Each path below is one point turned by a fixed rotation once a step. After each direction that follows a path, write how fast that rotation turns it, in degrees per step (0 if it stays still).
Each turn is a multiple of 5 degrees from 10 to 175, or 0.
Each row of a path follows its step; steps can be skipped.
path 1
step 0: [-23.8  12.6  23.9  -1.7 -16.7 -35.3 -25.1 -26.7   1.1   0.8 -24.6  -0.4
  -4.9  -9.6  -6.6   9.6  -7.1   2.0 -50.0 -14.4  -0.1 -39.4  22.4  18.2
  -0.4  -8.3 -14.4 -17.5  39.8   5.2  12.3 -16.3   4.1 -10.1  20.9 -29.9
 -11.6  14.9 -11.8  19.3 -12.7  10.4  13.2  11.8  12.0 -36.3 -27.3 -12.2
   9.6]
step 8: [-17.1  18.0 -10.2  -4.1 -26.2 -10.6 -11.9   8.2   9.5   4.0   7.8 -21.7
 -34.8   2.9 -30.2 -11.9   7.0  12.8 -30.1  36.4 -14.0   0.9  19.7  -7.5
 -24.2 -26.2   7.6  -3.9  16.2  -3.4  14.6   6.5 -37.4   7.9 -10.5 -24.6
  -9.2   0.3 -16.4 -39.0 -39.7  11.7   4.7  19.0  -9.8 -31.0 -28.4 -21.9
   1.5]
step 9: [  9.7 -24.4  -8.3  28.9  -0.1 -24.8 -14.8   0.0  -1.3   6.1  -9.1 -19.6
 -15.8  40.4 -33.3   9.7 -28.3  11.7  -6.7  21.7  19.3 -10.2 -25.3  -1.9
  13.2 -32.6  10.7  -7.1  31.5  -3.3  10.2  -1.8   9.2 -24.1  13.3   0.2
   7.5 -45.8 -26.0  16.7 -13.1   1.7  30.4  33.1   8.5 -25.2   4.1 -14.0
  -7.7]
step 11: [-27.2   7.6  -9.2  -3.6 -22.9  -2.4  -8.6   3.5   1.9 -29.5 -17.6 -13.8
 -14.6  15.4   3.1   1.6 -13.6  -1.1 -27.8   1.4  11.5  16.0  -8.4   2.4
  30.1 -29.3  -8.5 -16.0  27.4  23.9 -21.3 -15.7  32.9   4.9 -26.5 -15.5
  -4.2  21.1  17.2  38.4 -30.9  36.7  15.0  20.6  24.6 -16.9 -17.0 -19.1
 -25.2]
step 13: [-10.1  38.1  -4.8  -3.5  -6.3  -5.0   3.0  17.8  16.7  12.6  20.8 -10.9
   0.0  11.1 -41.2  -2.5 -27.2 -23.5 -59.5 -13.4 -14.6 -27.0  -3.0 -13.9
  16.7 -15.8  27.5 -10.9  15.4  11.9 -11.6   7.6 -14.4  -9.9   4.3 -43.1
 -10.9 -26.2  -9.1 -10.2 -20.0  25.5   6.1  13.6  17.1 -17.5  -7.2   9.0
  -2.2]
step 17: [  1.4  -2.1 -11.6 -24.5 -31.9 -22.6 -37.4  -7.1  11.0  26.7 -16.0  -9.7
  -3.9  17.1 -11.8  22.9  28.8 -22.8 -13.8   6.3 -19.1 -20.5  -5.1 -40.7
  32.1 -36.9  -6.4 -15.1   8.3   1.2  -7.3  37.2   0.6 -25.5  -4.1  10.5
  -5.1 -21.5   1.0  13.1 -16.6  -2.7 -10.0   6.5  23.8 -23.9 -12.2 -23.5
  23.4]
step 20: [-20.4  19.2 -33.6   5.6  13.9 -21.7 -19.5 -37.3 -13.7 -20.3  20.5 -16.0
   1.3   1.9 -39.4  10.2   0.7  11.3 -17.6   2.7 -18.4 -15.8   3.7  11.1
  -0.8 -18.1  25.0  -6.9  52.5 -15.2  -9.3   1.8  -5.1  -4.2 -15.5 -36.7
   7.2 -22.5 -25.6  27.7 -29.6  11.2   3.2  -3.8 -19.8 -22.7   7.3   1.8
  -5.2]
step 24: [ 13.8  -7.3   0.4   3.5  -4.3 -14.5 -32.0   1.5  -1.0   0.0 -26.5 -17.0
 -10.0  32.4 -23.0 -12.4  -0.5  23.3  -9.7   3.3 -15.9  -9.0  -4.3 -27.5
  28.2 -52.0  31.0 -19.0  10.2   8.3  10.4 -11.2  -2.6  -3.3 -14.0 -13.0
 -12.8 -16.3 -21.7 -16.4 -14.2  40.2  18.4  11.8  -1.4 -20.1 -47.9 -22.1
  -5.1]
Directions:
[ -2.1   5.4   7.8   3.9  -0.7   5.4  -4.2  -1.2   9.4   3.7  -2.9   4.8
   9.1  -5.3  -5.2   7.3  -5.8  -5.4  -4.4  -2.2  -6.9   0.3   5.7   9.7
  -3.3  -4.1  -1.1  -2.7   0.3  -6.3   9.9  -7.3  -3.0   1.5   1.8   5.8
  -7.6 -15.8   6.9   6.5   1.7  -1.1  -5.2   8.7   4.9   9.2   1.8  11.6
  -4.4]
115
[  0.4  -1.7  -0.6   5.0  -4.5  -4.4   1.0  -5.4  10.6  -0.3  -3.7   1.3
   7.0  10.3  -4.2   4.5   9.2  -6.3  -1.5   5.5   3.0   7.7  14.9  -2.2
   3.1  -4.7   0.9   6.0  -1.9   4.2  -0.8  -4.8  -2.6 -10.5  -2.3  -6.2
   1.9   5.7   4.0   2.2   7.7 -11.4  12.9   4.3  -8.9   6.3   1.5  -8.4
  -4.6]
45
[  8.4  -1.7  -8.4  -1.4   7.8   3.5  -0.7   2.8   5.9   2.6   8.5 -12.3
   8.7   8.3  -2.4  -9.5   6.4  -4.6  10.6 -12.1  -4.7  -8.9  -0.6  -6.1
   6.3  -1.1   5.4   1.6  -1.3  -6.1  -0.2  -7.3   0.2  -2.9   4.0  -2.9
  -1.3 -12.8  -3.5  -0.8  -6.3  -6.3   0.8   7.1  -3.0  -8.0  -0.3   1.2
   4.0]
95
[ -8.6   0.6  -3.1   0.1   7.6  -3.9  -9.5   0.2   4.3  -7.5  -3.4  -4.2
  -3.4  -5.8   7.2  -4.8   5.9  -1.3   2.0 -15.5  -2.2   4.3   7.8   6.2
   0.7  -3.4 -14.8  -1.0   3.5  -9.6  -7.7   8.3   8.2  -2.8   6.3   1.9
   4.7   8.1   3.9  13.6   2.6   0.6  -1.1   4.5   2.1  -2.2   2.9  -0.8
  -1.6]
70
[  7.6  -7.5  -4.8  -5.9   5.2   3.2   4.1  -4.6  -5.1  -3.0  -9.2  -1.7
  -6.6  -1.4  -1.0  -2.4   0.2  -3.6   3.6   6.7   3.4   6.9  -2.0   4.7
 -15.1  -4.6  -2.4   3.6  -3.9   2.9   3.8   3.4   4.9 -13.1  -8.0  -8.2
  -4.4  -6.2   6.9  -0.2  -2.9  -5.4  -4.1   4.8   6.5 -11.9  13.0   5.5
  -2.1]
60
[ -2.7  -0.8  -6.3  -1.9   1.4   1.6   0.9  -1.2  -6.1   0.8   1.2 -11.2
   0.7   8.2   2.9  -0.2   4.5   5.9  -0.9  -1.6  16.5  13.7   0.0  10.8
   1.0 -12.3   1.8   2.8   3.7  -3.6  10.4   8.7  -1.3   9.1   3.6   1.7
   2.7  -6.5   0.4  -8.2  -4.8   4.2   2.3   3.0  -7.0   7.4  -6.9   4.8
  -6.3]
25
[-1.6 -3.1 -4.3 -1.0  7.3 -3.8  2.8  0.8  4.8 12.5  2.3 -9.0 -2.0 -2.0
 -3.0  4.7 -8.1 -9.9 -8.2  3.0  3.9 -7.5 -6.9 -5.8 -0.3 -5.7  5.9 -3.7
 -5.7 -0.5  0.0 14.5 -3.5 -7.5 11.6  7.7  9.5  2.0 -0.2 -1.3 11.0  1.3
  3.6  3.8  4.2  5.1 10.4  1.5  2.1]
90
[  9.9   4.0  11.2  -1.5  -5.4   9.7  -5.2  -1.7  -6.4   1.5  -0.2   0.4
  -6.7   2.5   0.6  -0.2   2.1 -11.1   4.7  -1.3 -11.5   6.1   4.4 -11.1
  -9.6  -7.9  -2.6   6.8  -0.7  -7.1  -0.6   9.5  -2.2   8.7  -2.1   9.6
   0.8   5.9   0.8  -7.2  -2.4  -3.7   3.0   6.4  -4.5   2.6  -1.2   0.2
  11.3]
160
